One vector is turned by the same rotation once a tick. Each row is the vector after some number of ticks, and that number follows the row.
The counts run from 0 to 452.
[207 150 125 150 146  98 103 119 108 115  85 135 105 128  76 113 116 140
 118 175 115 133  77 127 146 145 115 135 148 138 162 126 117 144 146] => 245
[107 120 164 163 123 179 138  93  86  88 113 107 130 137 136 103 145 146
 135 106 133 108 132 115 116  96 130 124 110 181  84 126 150 154  71] => 169
[126 133 131 157 146 123 168  76 111 150  69  95 127 176 126 134 149 165
 132 129 127 144 116 100  92  93 128 134 123 159 106 107 156 126  78] => 238
[171 134 158 123 137 105  83 138  93  99 135 119 147 133 117 106  90  91
 126 173 132  85 118  83 134 132 127 141 161 130 176 131  98 173 127] => 315
[210 153 163 127 109 144 103 107  83  68 110 144 115  80 122 115 110 114
 127 119 117 114 118 118  97 125 108 150 154 139 149 135 125 148 150] => 226
[159  96 105 169 128 124 140 131 140 124 105 108  80 125 104  96 165 147
 136 156 126 113  76  94 171 103 128 117 156 160 118 104 120 138  89] => 373
[139 134 102 169 129 126 167  84 144 130  85 120 101 138 126  93 202 147
 144 114 117 104 113 119 103  77 126 130 154 147 107  83 127 124 114] => 305
[170 141 143 118 116 120 128  94  83 137 121 138 132  95 130 116 102 117
 111 105 148 106 110  91  77 101 121 155 186 150 152  73 123 112 108] => 29
[208 148 123 141 163  86 130 130 119 150  81 117  95 157 121 105 101 130
 130 168 103 138  93 105 128 111 112 131 162 142 153 128 144 121 111] => 419
[132 146 152 134  77 127 133 105  85  91 142 136 141 118 111 109 139 124
 146 124 159 112 125  68 104 100 140 112 177 142 187 113  76 141 132] => 359
[109 108 115 174 161 117 127 115 115 129 112  80 117 165 105 117 161 141
 131 159 156 101 101  98 150 111 146 117 118 155  93  93 117 152  70] => 62
[211 135 110 163 160 118 131 139 119  99 102  99  55 112 117 114 131 128
 130 145 134 121 104 114 142 117 114 108 154 125  97 120 127 115 103] => 352
[172 113 121 159  94 139 154 120 120 109  85 124  85 117 104 105 158 170
 148 147 111 149  84  85 155  98 121 110 162 168 138 126 124 127 109] => 221
[138 154 159 160 164 152  88 108  84  89 124 131 149 132 114  96 114  98
 123 133 134  77 129 168 108 134 126 151 104 147  99 129 132 174 105] => 298
[188 144 104 155 132 113 120 110 110 123 118 140  89  86  91 120 135 129
 109 116 148  99  89 127 112 112 121 140 176 133 132  60 106 117 132] => 355
[107 137 132 161 139 119 168  89 107 139  87  85 127 191 136 121 150 147
 138 136 143 133 124  92 100  85 137 112 128 153 112 112 139 122  69] => 237
[199 130 144 140 116 122  86 125 114 101 106 153 123  98  95  88 120 119
 121 163  94 104  87 128 142 133 107 153 157 147 166 127 116 170 156] => 400
[198 138 139 134 120 115  92 111 106 106  88 145 125 102  86 106 126 138
 116 157  93 124  79 125 133 142 107 158 147 148 166 121 124 164 157] => 399
[210 147 143 117 138  90 120 113  95 102  80  96 100 132 119 156 122 136
 127 157 126 146 106  72 105 129 105 135 152 114 147 126 118 132 144] => 157
[100 128 139 156 139 130 147 108 122 121 125  97 144 173 152  92 165 115
 148 135 150  79 143  87 109  76 145 112 144 152 112 114 116 146  69] => 235
[163 123 139 139 105 134 104 101  78 125 117 154 122  86  83 120 100 144
 104 120 142 117  72 113 117 124 122 153 161 176 149  77 121 132 105] => 116
[125 115 176 111  92 138 102 102  69  93 137 116 162 117 119 125 104 121
 125 135 160  99 122  62 108 120 134 137 147 156 156 113 110 161  97] => 32
[128 144 166 162  91 150 113 112  68  69 137 147 144 131  86  99 127 132
 142 137 144 125 125 107 124 126 138 106 133 158 177 151  92 172 127] => 120
[210 134 116 164 164 127 133 141 128  90  92  98  60 120 136 104 148 128
 138 147 110 110 103 119 147 108 110 125 141 137  90 128 141 128  99] => 351
[143 122 105 170 187 110 115 108 137 148  88  97 117 154 109 102 156 134
 117 159 122  79  90 137 133 125 124 161 119 147  86  84 140 153  91] => 370
[144 161 174 126 100 124 136 105  73  85 127 138 148 147 132 107 117 112
 150 135 138 121 145  75  93 105 130 109 162 137 197 147  95 151 131] => 207
[137 156 151 155 155 105 104 140  86 134 142 136 150 167 103  80  80 100
 120 159 149  92 115 118 122 123 138 122 160 145 170 121  97 157 108] => 317
[177 133 145 122 138 113  79 131 108 127 134 131 153 117 123  82 100  89
 122 163 119  71 102  98 125 131 117 156 169 141 170 105 107 166 132] => 161
[198 127 134 126 138 130  99 130  95 132 131 133 105  86 127  92  76 109
 111 131 126  90  84 111 130 114 112 159 174 164 129  98 140 135  96] => 422
[151 111 158 124  84 132 121 111  97 127 120 137 137 115 123  91 110 139
 134 140 123 113  95  59 133  98 120 127 183 177 188 123 115 144 105] => 445
[146 139 138 181 153 124 126 102 111  67  83  96 100 156  96 137 186 150
 141 156 130 136 121 127 132 126 127 113  87 127 100 139 120 164 125] => 19
